One turning vector, and how many steps it has turned
The counts run from 0 to 735.
[108 153 131 117 174 122 117 111 122 117 134 132 186 130 115 127  96 161
 102 170 165 112 146 124  72 119 127 103 135 116 128 195 122]  10
[134 137  69 131 115 133 180 153  96 114 103 134 181 152  85 127 127 123
 156 133 131 145 174 123  93 147 116 109 129 115 121 119  90]  309
[ 96 125  99 134 155 110  96 103 113  95 121  87 149 103 130 112 165 106
 116  66 180 115 155 142 103 141 141  93 120 104 156 148 130]  384
[130 120 136 113 123  89 104 135 129 110 136 143 109 146 177 166 122 114
 126 160 152 153 123 165 138 153  95  61 172 113 138 107 105]  325
[117 131 136 176 178 139 103  91  62 140  89 131  87 111 119 115 153 130
 124 108 137 111 153 181 124 134 131 140 134 139 127 142 159]  0
[179 132 128 118 149  72 114 122 131 126 114 154 137 132 113 124 181  95
 192 138 139 121 165 167 113 150 115 117 108 102 138 136  94]  209
[117 120  76 117 159 122 117 107 143 118  88 135 126  92 123 107 144  92
 106 122 152 141 169 117  63 134 113 114 102 146 160 168 118]  154
[172 133 109 123 147 130 102 128  94 162 103 165 135  71 142 101 126 130
 101 104 142 147 147 161 108 128 186  84 112 111  87 144 110]  341
[172 115 116 120 113 132 124 131 100 138  99 132  94 160 148 125 150 108
 122  83 173 150 100 159  81 150 176 115 103 146 157 163 101]  433
[142 169 149 130 181 115 101  97  99 157 106 173 120 102 133  99 119 127
 123 117 143 102 166 165  92 132 160 119  96 126  97 169  98]  531
[115 127 110 131 139 106 100  96 133 140 144 130 123 127 148 167 131  87
 103 158 181 173 114 173 175 145 138  70 157  98 118 116 126]  516
[114 113 140 154 172 134  92 132 122 135 131 148 128 138 132 147 139  61
 118 157  68 137 133 154 109 195 101 103 126 158 168 130 129]  508
[148 138 118 108 111 112 136 146 105 100 136 109 153 116 115 144 135 192
 142  91 163 152 100 143  88 133 184  95 153 119 137 166 114]  386
[134  92 142 100 155 145  99 177 108 125 130 133 162 132 119 163 155 137
 134 132 114 126 102 130  99  85 128 116 171  84 157 184 172]  731
[121 121 125 153  79 117 112 167  80 112 129 152 117 134 157 154 144  86
 122 107 125 130 149 172  89 161 116  86 154 106 155  93  80]  461
[ 88 148 118 163 130 125 144  87 139 155 118 125 171 143  85 124 157  80
 150  94 118 166 152 166 110 114 148 114 110 144 142 110  77]  307
[134  93 155 117  92 107 108 137 144 137 119 158 147 103 125 161 169 104
 114 116 113 139 127 178  83  79 136  95 139  97 152 139 103]  160
[134 110  75 131 131 139 110 148  78  85 114 142 127  86 128 154 124 133
  98 135 160 104 158 135 136 147 110  96 155  71 107 144 155]  566
[189 101 114 160 116  95 117 120 106 109 103 131 123 134 118 101 160 117
 141 104 176 148 136 149 131 204 125  79 107 156 146 113 110]  663
[123 115  98 150 156 144 142 125 117 131  95 178 142  96 105 147 140  70
  93 152 133 128 180 155 136 103 102 129 123  84  95 132 132]  264
[158 120 124 107 129 141 108  86  88 145 134 149 102 124 109 131 169 102
 168  66 128 125 113 150  95 154 168 124 113 140 129 163 163]  295
[135 147 155 143 113 149 135 173  55 134 138 188 144 120 116 131 102 152
 142 133 135 138 111 143 116 146 129  87 197 132 106 137 139]  414
[126 132 149 101 165 131 100 168 117 149 139 157 146 137 145 128 133 106
 139 153 138 134  86 144  73  95 138 125 157  98 155 206 150]  732
[126 144 123 156 111 114 151 112 118 145 154 140 164 170 100 118 144  59
 181 148 162 144 123 163 116 166 133 110 120 126 141 113  83]  170
[130 135  81 162 184 131 130 160 137 126 101 150 148 129 136 131 132  50
  81 159 141 137 162 123 109 151  97 128 113 109 146 144  91]  127
[ 64 143 107 161 135 136 131 113 132  85 143 119 149 115  84 167 173  84
 136 126 157 124 133 139 118 128 109 138 153 102 156 149 160]  82
[127  75  95 144 129 168 148 144  92 143  93 123 132 133  93 148 158  81
 153 106  99 169 136 142 140 140 122 101 164 133 142  98 168]  408
[149 171 133 108 139  96 138 183 100 134 151 149 158 144 127 109 144 130
 200  99 134 151  97 123 116 158 148  75 166 108 139 117 123]  550
[137 117 157 174 151 133 113 175  73 129 133 137 143 132 128 153 145 152
 111 105 141 120 124 174 159 122 160  90 157  84 118 128 127]  276
[ 94 125 192 190 129 143 108 119 136 148 118 167 143 111 111 138 134 119
  81 133 139 148 136 176 127 118 117  83 159 157 130 122 113]  416
[109 128 123  95 160 132 130  68 170 132  87 135 103 155 112 169 140 109
 109 117 130 160 173 145  85 128 107 129 110 176 151 165 117]  673
[129 150 117 108 117 107 132 135 164 126 151 179 164  62 103 129 152  75
 142 104 154 152 146 122 126 131 138  86 119  84 100 136 122]  450
[110 163 116 126 148 129 102 119 107 141 124 147  83  95 152 136 119 121
  96 120 190 154  89 161  68 139 176 125 143 143 134 173 129]  569
[145 125  99 166 108 124 150 101 131  96 105 148  93 111  70 186 160 123
 129 146 192 127 159 163 124 146 133 141 132 135 126 142 130]  564
[122 102 131  97 135 139 126 140 104 127 165 141 195 131  95 172 138 103
 127 128 111  97 122 143 115 106 146 119 134  63 122 181 166]  540
[106 110  93 144 138 180 139 106  79 111  87  98 140 149 104 150 136 140
  99 119 158 129 150 143  76 147 128 138 146 164 160 176 159]  382
[159 124 128 117 104 116 118 128  64 124 147 135 159 114 120 102 119 160
 159 124 157 118  97 154  66 156 172  87 149 133 135 161 125]  387
[131 162 128 199 162 157 130 132 106 145 116 159 129  90  96 108 138  95
 110  72 163 150 128 143 153 160 167 125 121 134 111 136 143]  39
[159 102 125 158  89 136 120 139 104 122 148 155 123 116 111 162 179  56
 126 100 153 124 100 156 141 177 147 121 120 106 149 132 133]  132
